Look-ups in named tables: a row name and a column name give one cell, copied from the table.

forome =
|  | dopagu | ved | menesi | zuzituk | rorebav |
|---|---|---|---|---|---|
| koge | -5234 | -1063 | 5501 | -3615 | -6052 |
| nunor | 402 | 3203 | -2870 | 3834 | -2478 |
| gunaf | -9811 | 1551 | -3242 | -767 | 3309 |
| turito | -976 | 623 | -2655 | -313 | 4992 |
| zorude | -2570 | -2541 | 4616 | -626 | -2441 |
| rezus | -1453 | -5018 | -4172 | 1427 | 2568 |
| zeru | -3962 | 641 | -3362 | -346 | -1032 |
| nupiz | -4659 | -6834 | 2707 | -856 | -3463 |
| vofes | -2695 | -1076 | 319 | -686 | -1691 |
| kigit | -6096 | -4023 | -6414 | -1821 | -4992 |
| peva | 3145 | -2938 | -3274 | -7492 | -1957 |
| ledun | -3277 | -1894 | -7422 | -4567 | -7737 |
| maporek | -3907 | -5512 | 3000 | -2165 | -3030 |
| zevifaz | 228 | -1804 | 485 | -5133 | 1086 |

ved of nupiz: -6834
menesi of nupiz: 2707
rorebav of gunaf: 3309
rorebav of rezus: 2568
ved of maporek: -5512
dopagu of zevifaz: 228
zuzituk of nunor: 3834
zuzituk of kigit: -1821
zuzituk of koge: -3615
dopagu of nunor: 402
rorebav of koge: -6052
dopagu of nupiz: -4659
Which row has the largest ved? nunor

ratomek =
|  | duvudof | pav | bepobon | gug | sep | nem | pekufit |
|---|---|---|---|---|---|---|---|
| gonomu | 5.113 | 5.718 | 3.235 | 1.773 | 0.074 | -3.627 | 0.144 |
| ruf | -0.850 | -0.730 | -0.827 | 0.387 | 0.840 | -0.363 | 2.281 |
| sifa | -2.371 | 0.830 | 1.402 | 0.684 | -0.842 | 0.450 | 2.660 |
| toz | 2.807 | 2.513 | 0.657 | 1.396 | 1.261 | -3.140 | 1.702 |
| mak | 5.546 | -0.052 | -4.227 | 3.166 | 5.695 | -5.545 | 3.996 |
| rikegak | -0.827 | -5.230 | -4.861 | -0.078 | 2.524 | 3.038 | -0.021 |
| vug | 1.210 | 4.427 | 2.720 | 1.663 | 0.429 | -4.240 | 3.209 |
| tapo | 4.296 | 4.913 | 1.806 | 2.865 | 2.007 | -5.942 | 3.554 |
| sapugo | 0.912 | 1.556 | 0.793 | 0.369 | 0.271 | -1.012 | 1.169 |
| ton | -2.835 | 3.823 | 3.962 | 0.535 | -1.929 | -1.981 | 3.503 |

nem of tapo is -5.942
pav of toz is 2.513
pekufit of ton is 3.503
pav of mak is -0.052
pav of sapugo is 1.556
duvudof of toz is 2.807
pekufit of mak is 3.996
bepobon of mak is -4.227
duvudof of ruf is -0.850
pekufit of tapo is 3.554
sep of mak is 5.695
gug of sapugo is 0.369
bepobon of tapo is 1.806
nem of gonomu is -3.627
bepobon of ton is 3.962
pav of ruf is -0.730
sep of ton is -1.929

keda =
	ful	tol
fet	137	9
sig	140	11
futefev	139	11
besalu	129	4
mapizok	130	5
dolob	134	8
neb	191	76
sok	135	8
labe	117	0
papu	118	0
kis	130	5
lumeba	139	11
dit	126	3

neb, tol -> 76
labe, ful -> 117
fet, tol -> 9
neb, ful -> 191
sok, ful -> 135
papu, ful -> 118
dolob, ful -> 134
Which row has the largest ful? neb

Table kif
         moke  lovu  bolitaf  puzi
natig     160    83      126   149
bosozud   156   194      201    69
vosuno    177   183      208    92
rabo       82   110       90    70
dufano    127    79       99   127
pibos      99   185      155    34
gefuve    196   129      183   143
zokobim    85   166      131    35
foz       195   154      198   126
labe       75   133      102    50
sabo      103    84       87   105
mekibal   180    99      150   153

puzi of vosuno: 92
moke of dufano: 127
lovu of foz: 154
bolitaf of zokobim: 131
lovu of bosozud: 194
bolitaf of rabo: 90
Which row has the largest bolitaf? vosuno

vikipet:
|  | vem | kef |
|---|---|---|
| binezo | 0.14 | -0.21 |
| muz | 0.15 | -0.30 |
| nipen | 0.07 | 0.60 |
| zavamed | -0.39 | -0.54 |
| vas | -0.37 | -0.22 |
| gad | 0.46 | 0.12 |
| fot | 0.06 | 0.54 |
| podivoz | 0.06 | 0.55 |
| vutufu | 0.26 | 0.06 |
| madida | 0.46 | 0.14 |
| det | 0.27 | -0.15 |

kef of muz is -0.30
vem of vutufu is 0.26
vem of madida is 0.46
vem of zavamed is -0.39
vem of fot is 0.06
kef of vas is -0.22
vem of muz is 0.15
vem of podivoz is 0.06
kef of podivoz is 0.55
vem of binezo is 0.14
Which row has the largest kef? nipen

tis:
,fifesab,sevo,gato,relena,lelopum,fove,lufeges,gunu,pom,riviba
laz,-2.33,-1.25,-2.03,-3.39,-2.67,-1.21,-2.08,-0.84,-2.48,-1.11
sep,-1.10,-0.52,-0.76,-0.79,-0.79,-1.03,-1.17,-1.16,-0.95,-0.66
bola,2.77,1.24,-2.36,0.59,-2.18,-0.65,0.32,3.67,1.85,-1.72
lunor,-1.44,-8.24,-4.99,5.47,-0.57,7.03,-2.40,2.64,0.43,-4.43
bag,0.50,0.60,-0.85,-0.51,-1.80,-0.61,-0.75,0.59,-0.03,-0.43
zopa,-2.18,-0.96,0.70,-0.54,0.71,-2.57,-0.54,-1.96,-0.17,-1.27

gato of bola: -2.36
gato of lunor: -4.99
gunu of lunor: 2.64
gato of zopa: 0.70
riviba of laz: -1.11
pom of bola: 1.85
fove of bag: -0.61
lelopum of laz: -2.67
fove of bola: -0.65
gato of sep: -0.76
sevo of sep: -0.52
pom of laz: -2.48
gato of laz: -2.03
lelopum of zopa: 0.71
relena of sep: -0.79

Table tepabev
	niz	nef	kinitak	vik	foze	tetu	delu	ludimeg	fid	pesag
gebaba	52	60	63	62	61	65	68	36	64	72
sobezot	68	47	66	49	66	66	41	62	60	61
ralonu	45	76	37	59	62	39	80	46	50	54
posod	50	66	41	62	46	44	72	62	51	47
fopim	54	65	44	56	51	41	61	71	47	40
bev	66	45	72	54	59	66	40	70	59	54
pinizi	48	68	46	63	44	47	73	53	54	52
ronukur	74	38	81	45	74	80	25	54	67	74
kili	45	69	46	61	66	60	83	18	64	81

foze of ronukur: 74
pesag of fopim: 40
tetu of gebaba: 65
tetu of ralonu: 39
vik of bev: 54
foze of fopim: 51
fid of posod: 51
nef of ronukur: 38
nef of fopim: 65
vik of posod: 62
vik of sobezot: 49
fid of pinizi: 54
foze of pinizi: 44
nef of bev: 45
fid of gebaba: 64
foze of gebaba: 61
niz of gebaba: 52

vozef.csv
,tis,nonosa,liva,sunifi,komeko,tenopo,femova
zive,0.0,-0.1,0.6,1.0,-0.1,-0.2,-0.3
mil,-0.1,-0.7,0.8,0.3,-0.5,0.3,0.3
kabaruv,0.2,0.8,0.0,-0.1,0.1,-0.4,0.0
kadur,0.4,0.5,0.4,-0.2,0.2,-0.7,-0.1
bidekif,-0.1,0.3,0.0,-0.2,-0.7,0.0,0.7

zive, tis -> 0.0
zive, sunifi -> 1.0
kadur, tis -> 0.4
kadur, liva -> 0.4
kabaruv, komeko -> 0.1
kadur, komeko -> 0.2
kadur, tenopo -> -0.7
zive, femova -> -0.3
kabaruv, tenopo -> -0.4
mil, komeko -> -0.5
bidekif, femova -> 0.7
kadur, sunifi -> -0.2
bidekif, komeko -> -0.7
kadur, femova -> -0.1
kabaruv, femova -> 0.0

